rotation ticks, each row followed by its count of ticks:
The counts run from 0 to 391.
[127 166 111 175 144 115 147 129 163  98 139 152 158 165 184 162 162 120
 139 139 114 117 153 114 137 120 149  66 127  71 135 140 109 168 116 136
 113 148 121 138  90 122 139 121  85 110 111 125 134  51] : 95
[180 158 120 182 147 104 135 155 128  82 131 166 153 119 156 160 160 129
  90 135 125 109 151 111 136  99 112  96 141 115  89 119 147 180 158 163
 141 130 118 110  84 138 127 111 133 151 161 149 147  94] : 163
[154 139 124 162 113  97 109 121 150 117 141 140 173 188 132 134 165 113
 126 147 143 162 163 115 152 154 133  84 132 130 155 169 135 185 110 186
 101 175 122 125  84 115 142 131 108 116 150 152 131  91] : 226
[125 183 113 152 118 112 141 164 177 109 130 135 158 181 138 176 154 134
 136 125 115 127 154 131 160 146 111  71 134 125 111 122 164 159  80 127
 144 135 122 137 109 146 116 141  95 165 122 143 171 114] : 261
[156 156 137 208 113 110 124 126 135  96 165 109 168 152 146 145 169 137
 101 165 112 135 155 163 161 128 138 109 139  96 142 151 143 132 123 166
 105 166  95 100  85 104 130 131 109 129 137 140 115 114] : 220
[127 144 149 157 134 129 132 149 153 145 157 151 141 162 166 156 164 115
 132 180 106 157 181 100 132 159 135  62 137 111 128 144 146 148 144 153
  95 171 124 111  99 128 161 146 107 106  96 141 120  91] : 307
[137 172 147 189 147 136 149 140 144  88 162 158 188 139 130 125 146 147
 126 126 112 160 158 130 164 126 150  74 172 143 106 160 162 154 103 157
 102 121 100 107  77 110 101 132 103 123 174 125 129 114] : 119
[152 173 130 199 134 109 152 167 149  75 134 113 160 154 168 184 166 130
 121 137  91 144 152 165 143 118 103 113 121  91 130 126 164 168  88 127
 118 125 109 117 100 124 140 153 105 140 111 137 126  97] : 341
[103 188 134 170 125 124 137 120 122 113 143 109 195 177 169 158 146 112
 160 166  98 147 172 116 118 134 145  72 145 113 148 145 143 151 106 121
 114 150 109 120 138 132 185 119 105 107 123 132 133  79] : 201
[127 162 130 197 144  91 100 129 127 137 119 141 152 193 146 174 174 112
 105 145 101 128 156 141 126 146  95 132 118 134 123 136 124 165 107 156
 115 136  91  83 107 122 182 125 103 131 145 128 150 137] : 333
[131 168 140 170 118 122 116 117 145 140 165 147 160 154 153 153 158 123
 131 197 105  96 177 118 141 155 133  80 141 113 118 135 159 118 144 147
 133 159  73  97 113 132 170  98  99 146 148 142 136 124] : 388
[152 163 139 194 149 133 136 146 138  96 170 180 160 120 141 149 155 138
  96 165 100 162 179 126 130 114 129 105 149 142 109 150 143 144 160 159
 102 137  88  83 103 142 132 107 107 117 161 118 113 107] : 309
[121 146 145 169 150 115 128 160 164 143 129 175 147 177 159 177 164 116
 139 173  87 151 168 112 125 163 127  84 138 123 107 147 130 175 125 132
  73 121 109  98 111 103 157 149 119  99 126 112 129  97] : 318
[136 174 137 177 157 116 138 144 156  97 173 180 167 113 169 147 139 170
  97 159  87 162 149 148 134 128 146  91 138 112 116 151 135 149 100 146
 124 132  94  99 109 116 116 139 100 123 150 101 127 101] : 118
[122 171  90 190 142 123 133 130 145 101 160 180 153 134 144 147 135 117
  93 127 122 118 148  87 143 107 135  73 127 139 102 134 133 182 122 146
 129 120  95 108  75 129 123 117 109 114 165 124 129 122] : 97
[110 161 143 195 149 122 142 144 143 132 167 122 165 174 155 139 132 127
 158 157  87 155 170 130 143 137 144  97 132 106 129 167 123 128 101 146
 105 168 114 119  72 149 151 144  90 122 100 128 135 107] : 110
[173 158 133 157 148 100 107 130 124  76 138 144 169 154 173 160 158 133
 114 169 119 116 166 110 101 120 139 146 124 110  92 153 136 175 145 144
 137 156 130 103  97 152 157 104 111 140 139 132 168  65] : 168
[143 171 135 168 148 154 142 126 119 130 151 111 181 151 163 144 157 116
 135 169 120 112 173 107 140 146 146  45 169 108 109 123 170 128 153 139
 116 151  95 108 109 123 154 125  96 128 139 169 137  94] : 387
[119 163 121 145 149 132 128 165 158 132 159 163 163 178 141 148 126 126
 143 141 116 172 174  83 121 169 156  56 125 150 129 166 123 160 107 164
 105 144 140 106 100 144 142 125  99  94 125 141 142  91] : 116
[173 185 115 184 115 133 132 124 124  79 143 117 191 163 136 143 195 122
 117 122 148 113 156 140 117 104 120  98 141 128 114 143 156 161 154 145
 128 154 111 142 123 151 160 113  93 149 151 170 150  83] : 79
[120 162 121 187 145 125 106 130 155 136 159 136 168 193 153 138 154 164
 149 151 100 167 154 177 159 152 144  81 142 124 141 170 135 135  87 179
 128 138  81 129 116 109 133 108  94 137 159 130 144 114] : 125
[154 161 112 200 137 112 100 151 132 121 178 153 164 147 167 174 136 147
  96 166 107 145 145 152  98 121 153 103 115 112 147 140 121 157 116 161
 134 141  82 101 140 114 145  92 111 121 161 106 139  98] : 213
[140 174 109 184 127 142 134 128 128 106 116 116 171 196 126 156 165 113
 150 106 112  97 154 137 152 133 138  78 159 136  93 137 151 154 116 126
 134 114 125 122  91 141 149 123 101 143 156 144 175 113] : 266
[120 205 126 163 135 107 116 140 145 117 154 153 190 144 160 171 130 130
 123 180 107 156 167 126 119 130 139  92 123 121 149 142 142 148 103 127
 137 151  72 116 156 127 159 107 102 134 156 127 135 104] : 202
[118 207 123 184 135 120 108 124 136 103 138 175 168 154 152 176 151 121
 107 157 102 135 165 132 126 118 101 122 117 140 111 152 135 149 113 129
 144 139  69 104 137 161 154 110  92 121 166 104 139 108] : 1
[166 168 123 203 149 117 129 157 118 129 161 127 163 151 137 149 144 111
 119 129 107 133 166  96 109 150 164  86  99 128 135 146 111 169 115 142
 122 137 128  68  87 132 160 108 108  86 139 141 127 113] : 21
[158 202 110 188 115 121 148 139 127  99 153 123 180 145 123 153 156 124
 121 134 119 103 168 119 158 118 133  68 137 101 124 123 155 129 116 141
 159 155 105 124  95 142 140 119  94 150 148 160 126 129] : 276
[155 179 111 213 127 125 143 165 147 126 166 115 139 161 126 164 145 120
 118 120 104 141 164 111 148 157 133  72 101 121 148 145 128 145  98 157
 122 139 120  94  69 142 146 137  99 114 132 148 118 129] : 20
[148 151 115 183 112 145 109 173 117 124 188 133 187 163 126 137 153 139
 116 156  96 151 158 129 106 114 148 103 168 164 100 142 141 165 159 164
 117 132 107 116 118 170 151 114 118 133 156 137 167 116] : 390
[146 172 113 169 124 129 125 139 142 118 152 122 179 175 129 148 129 128
 161 153  98 134 186 145 148 146 145 107 117 122 106 159 143 129 103 151
 157 159 130 124  69 180 134 106  87 169 134 147 158 124] : 367
[157 149 125 173 158 126 127 158 123  93 153 135 183 147 144 146 132 114
 123 160 113 142 154 100 115 147 160 107 129 126  98 157 153 206  93 135
 100 135 144  76  82 118 140 130 128  98 139 112 136 106] : 32
[166 176 108 168 127  85 126 167 164 110 132 166 141 168 125 171 180 127
 105 111 112 145 155 132 161 144  96  90  98 141 140 146 124 163  96 167
 146 144 101  94 105 138 158 119 114 139 161 148 151 105] : 338
[185 163 128 189 114 120 129 172 148  76 164 103 177 159 134 179 153 140
 109 157 105 154 155 179 135 135 131 128 137 123 108 141 187 172 103 133
  95 131 126 112 121 126 125 126 116 148 137 146 151 113] : 144
[140 171  89 173 105 128 144 142 173  98 149 169 151 152 129 163 164  97
 107 129 123 103 187  94 157 132 130  80 112 128 127 133 145 173 124 138
 137 150 112 109  89 168 143 124  89 126 146 148 141 115] : 86
[159 171 141 173 169 137 100 141 131 104 174 147 192 155 138 157 145 159
 121 154 108 157 150 127  90 156 164  99 139 153 105 151 170 160 115 146
 103 114 108  90 130 140 120 106  99 103 170 138 141 104] : 123
[134 174 144 174 159 117 124 151 170 105 160 174 153 131 169 190 159 133
 103 173  84 167 160 143 122 142 120 109 144 120 109 134 160 168 118 122
  96 127  84  91 126 107 133 143 102 110 128 103 123 100] : 319
[140 167 115 163 129 120 149 180 137  76 148 145 175 133 159 151 167 122
 103 120 122 131 141  99 104  94 114  87 157 130 115 117 133 200 140 138
 116 136 126 137 119 138 160 143 135 128 132 126 162  58] : 83
[115 190 125 173 141 120 122 129 132 130 148 145 157 167 171 153 135 133
 140 165  94 143 162 141 130 120 137  84 136 113 132 143 121 109 130 154
 154 159  79 135 124 156 155 104  80 145 136 145 148  88] : 191
[169 151  89 184 119 102 106 155 144  96 153 119 154 166 142 158 159 145
  90 134 146 121 133 146 141 118 119 100 147 127 104 140 161 198 123 180
 136 139 129 147  97 150 116 124 114 176 149 165 169 107] : 159
[148 155 144 166 164 130 101 109 137 112 166 117 200 173 149 128 163 157
 139 154 120 142 129 159 123 161 163  91 161 137 115 166 146 151 120 160
 109 151 101 109 122 106 126 114  91 113 168 136 146  86] : 124
[138 154 123 168 159 109 104 134 125 146 152 162 167 140 175 131 140 119
 137 175 118 151 174  87 111 118 141  75 158 131 114 152 113 172 157 173
 123 158 104 105 115 109 165  92 108 106 158 120 139  77] : 303
[143 166 111 195 132 112 144 153 151 106 145 141 136 151 165 159 185 137
 111 139 103 105 150 165 162 102 104  83 157  98 113 112 145 136 137 141
 131 147  86 145 110 123 153 118  99 167 130 142 161 105] : 74
[137 150 136 165 151 125 127 154 153 130 127 143 156 180 168 194 172 116
 139 181  93 102 171 151 124 142 129 109 124 111  83 130 154 149 143 116
 121 126 106  96 124 126 182 106 101 136 117 131 166 100] : 66
